(in the rows, 128 means zero)
The same turns and mirrors carry the whole set onto itself and the rows of a family onto each other. Which other rows belong to the same family as each row named below? List them in the order they appear above.
These 40 rows form 5 families of 8 rows each.
K197: [101 126 124 143 138 164 103 117 102 150 120 122  81 172 128 133 163 111]
K598: [104 124 133 139 136 164  91 108 106 154 122 114  84 159 117 146 162 112]
K949: [121 102 157 122 135 118 115 123  83 151 116 125  65 154 146 119 173 107]
K826: [129 116 134 129 121 136  96  99 118 162  87 104  79 131 129 112 162  95]
K211: [ 91  95 123 125 121 131  94 136 114 119 120 132  85 145 124 101 158  91]
K549: [124 109 169 108 129 105 101 117 112 131 101 141 105 133 137  94 134  96]
K876: [125 105 167 112 131 118 108 126 125 134 107 153 106 126 133  93 134 102]
K504: [104 120 134 127 125 159  90 107 128 131 101 132 118 133 109 119 127 106]
K760: [104 120 164 112 144 146 105 138  99 144 131 164  97 165 125 128 146 114]
K87: [124 110 135 135 116 124  96  93 123 155  93 100  87 128 131 115 160  95]
K741: [112 104 151 108 135 109 115 128  93 156 114 127  66 144 145 111 171 111]
K978: [115 125 139 139 138 157  86  96 132 129 111 142 120 145 111 120 135 108]
K833: [102 121 161 117 151 140  94 144 100 140 134 153 101 163 132 126 138 119]
K241: [127 110 163 108 124 106 107 127 108 132  97 150 103 137 135  89 141 100]
K349: [115 103 153 117 131 126 113 126  87 149 111 118  66 155 149 117 179 111]
K940: [114 130 143 130 129 145  85 106 128 136 109 146 122 139 103 118 125 102]
K46: [ 95 119 157 121 151 141  97 133  97 136 143 162  95 156 124 120 150 108]
K268: [127 114 134 130 112 130 105  87 116 145  87 111  87 129 121 106 166  93]
K997: [141 132 178 121 135 139 103  98 115 154  99 130  94 152 133 132 151 131]
K480: [ 88 101 115 127 128 132  96 133 101 132 120 134  94 142 121 103 153  82]
K142: [115 108 153 116 145 114 113 129  86 149 104 120  70 156 137 122 180 106]
K712: [100 108 110 129 123 130 100 126 118 124 119 136  81 138 120  98 156  87]
K403: [115 125 144 131 118 156  86 104 129 137 117 144 118 137 116 112 125 106]
K166: [102 120 128 142 134 161  97 111 107 153 121 126  79 162 118 144 165 116]
K137: [129 109 171 104 124 107  96 117 113 136 101 140 108 121 125 101 141 101]
K638: [127 114 131 134 116 124  93  95 117 142  89  99  91 129 127 107 157  97]
K905: [ 98  99 125 136 125 127  97 143 110 121 113 131  88 135 127 100 165  87]
K298: [102 118 162 114 146 142 100 134  96 130 126 167  97 166 125 123 141 116]
K65: [124 113 161 103 122 106 111 128 114 134 102 149 105 125 141 106 141  98]
K446: [146 125 176 125 137 139 101  96 103 163 100 133  99 146 136 131 145 120]
K34: [135 134 175 126 142 135 102  92 104 167 100 136  98 151 132 136 140 121]
K106: [100 119 160 118 140 135 102 136  97 123 134 158 112 162 124 122 142 117]
K174: [ 83 108 120 122 122 131  97 137 113 122 120 130  89 148 116 104 156  92]
K386: [105 119 134 144 141 163  87 105 102 151 119 116  82 169 113 128 163 116]
K734: [129 122 181 118 151 137  99  99 104 162 107 133 103 151 137 132 149 132]
K703: [105 127 140 128 126 149  81 105 137 135 104 142 120 141 109 118 128 105]
K889: [126 115 161 118 137 111 108 128  86 154 118 130  72 160 144 114 178 106]
K542: [102 124 124 134 143 148  94  99  99 153 120 116  79 163 123 139 172 117]
K218: [134 136 170 111 137 143 102  93 106 164 107 133 102 160 125 132 140 125]
K879: [133 111 133 125 123 126 104  91 127 150  83 106  91 133 132 112 156 111]

Which other rows belong to the same family as K137? K197, K826, K504, K905, K106, K889, K218
Which other rows belong to the same family as K403? K833, K268, K997, K480, K142, K65, K386
Which other rows belong to the same family as K542? K876, K741, K978, K46, K712, K734, K879
Which other rows belong to the same family as K211? K949, K549, K87, K166, K298, K34, K703

The same turns and mirrors carry the whole set onto itself and the rows of a family onto each other. Which other rows belong to the same family as each row named below? List them in the order they appear above.
These 40 rows form 5 families of 8 rows each.
K455: [160 109 143 141 106 126 129  97]
K942: [107 114 135 136 111 141 162 101]
K415: [117  91 121 128 116 148 170 123]
K186: [115  80 131 141  97 151 163 113]
K767: [112 102 137 144 128 146 159 117]
K105: [111  92 144 134 109 137 174 112]
K933: [146  95 142 147  99 127 115 105]
K277: [166 102 135 126 101 129 124 113]
K362: [109  94 127 150 119 139 148  94]
K682: [104 112 133 139 114 130 136  95]
K916: [109 101 122 144  99 155 152 101]
K379: [145 123 145 132 111 138 126 130]
K126: [120  76 129 124 102 144 159 133]
K111: [151 110 149 112 109 118 139 126]
K192: [149  82 127 121  89 111 139 104]
K389: [101  95 129 136 112 138 163 111]
K98: [114  84 111 135 107 141 160 100]
K61: [103  87 129 140 109 141 162 112]
K177: [166  97 139 123 102 123 130 115]
K721: [111 101 153 131 123 131 158 124]
K21: [104  88 124 148  99 141 135 106]
K76: [100 113 134 141 114 141 142 117]
K660: [163 110 135 122 104 125 126 112]
K18: [102  91 126 143 108 147 156 112]
K822: [146 121 143 127 107 126 117 109]
K152: [160 112 128 133 114 135 120 116]
K960: [113  87 109 132  93 145 138 103]
K742: [163  89 131 121 111 113 141 113]
K943: [152  94 129 128  90 131 115 105]
K891: [159 115 129 116 118 120 139 118]
K750: [168 102 130 118  99 132 149 122]
K725: [164  97 124 127  93 125 137  98]
K762: [105 101 133 122 112 130 164 127]
K275: [163 115 148 132 112 132 140 121]
K407: [149 111 130 105 101 122 150 129]
K536: [156  84 135 113  93 124 137 123]
K140: [164 106 140 120 105 120 132 114]
K328: [163  87 130 138 107 128 123 112]
K702: [108  75 124 130  97 131 158 116]
K587: [100  99 125 139 111 145 157 111]

Which other rows belong to the same family as K587? K277, K389, K61, K177, K660, K18, K140
Which other rows belong to the same family as K750? K455, K415, K767, K362, K98, K725, K275
Which other rows belong to the same family as K407? K933, K682, K379, K126, K192, K721, K960
Which other rows belong to the same family as K942? K186, K105, K916, K152, K742, K891, K328

